128 stands for zero in the data rows.
Here are some numbered points:
[104 135 146  98 124 148 163 112 126 122  75 161 115 142 114 116 161  91
  73] 0
[109 154 134 133 147 118 158 122 127 151 114  62 121 111 165 111 177 126
 112] 1
[131 111  90 142 160 140 148 117 146  79 149 152 149  89 133 116 120 127
 187] 2
[162  84 112 134 106 126 117 124 131 116 176 158 122 122 136 167 101 156
 103] 3
[161 125 112 157 112 129 104 143 107 122 165 165 136 129 109 163  67 152
 142] 4
[139 100 133 130 115 183  89 123 138 155 177 158 120 115 115 178  80 138
  55] 5
[111 135 164 146  90 157  96 130 101 116  98 167 125 150 105  94 135  87
  94] 6
[116 148 163 117 137 103 124 146 122 110 111 109 134 150 107 110 139 122
 111] 7
[141 126 110 129 114 115 120 123  97 132 165 129 157 128 110 139 116 158
 168] 8
[151 130 156 154 145 132 131 116 141 130 131 114 140 160 159 136 140 139
 133] 9
[155 111 136 141  80 100 133 117  59 107 200 160 150 194  92 131  37 187
 147] 10
[ 74 183 189 101 118 146  56 151 160 114 100 135 162 111 149 149 127  68
  82] 11
Which two points above are nearest to each new point by angle? Their numbers follow each, nearest first.
[141 158 153 159  83  90  34 218  80 102 237 110 168 139  33 165 122 164
 153] : 8 4
[198 143 173 214  79 167 124  62 176  89 134 226 146 120 158 163  97 128
 171] : 4 3
[114 136 113 111 156 113 103 172 157 136  80 103 118 112 151 151 151  90
 111] : 11 1
[113 128 147 132 138 130 134 129 136 125 121 130 118 127 131 120 123 113
 117] : 0 11
[150 135  94 105  75  66 152 145  68 139 188  97 184 113 108 141  37 184
 199] : 8 10
[127 130 108  84 104 111 132 127 125 129 115 100 109 158 185 157 144 116
 131] : 1 9
[160 161   0 106 131 112  70  98  60 254 126 132 177 137 143 231 255 200
 239] : 8 1
[148 121 135 140 124 131 128 113 122 114 146 156 143 154 125 113 108 141
 160] : 10 8
[ 79 113 129 121 158 121  59 174 145 108  51 159 106 136 121 141 201  91
 123] : 11 0
[139 110 147 107 129 104 138 104 117 118 155 143 131 138 164 112 110 143
 133] : 10 3
[201 173  10 146 120 207 136 174 164 255 174  87 149  39  51 224 174 176
 124] : 5 8
[140  59  98 139  92  18 214  78 125  64 204 142 123  86  85 116  46 145
 146] : 10 3
[137 161 158 174 126 129 160  98 108 125 183 126 143 135  96  89  92 166
 151] : 10 8
[116 155 150 123 128 135 105 133 136 131 113 124 129 132 134 130 127 108
 122] : 11 6
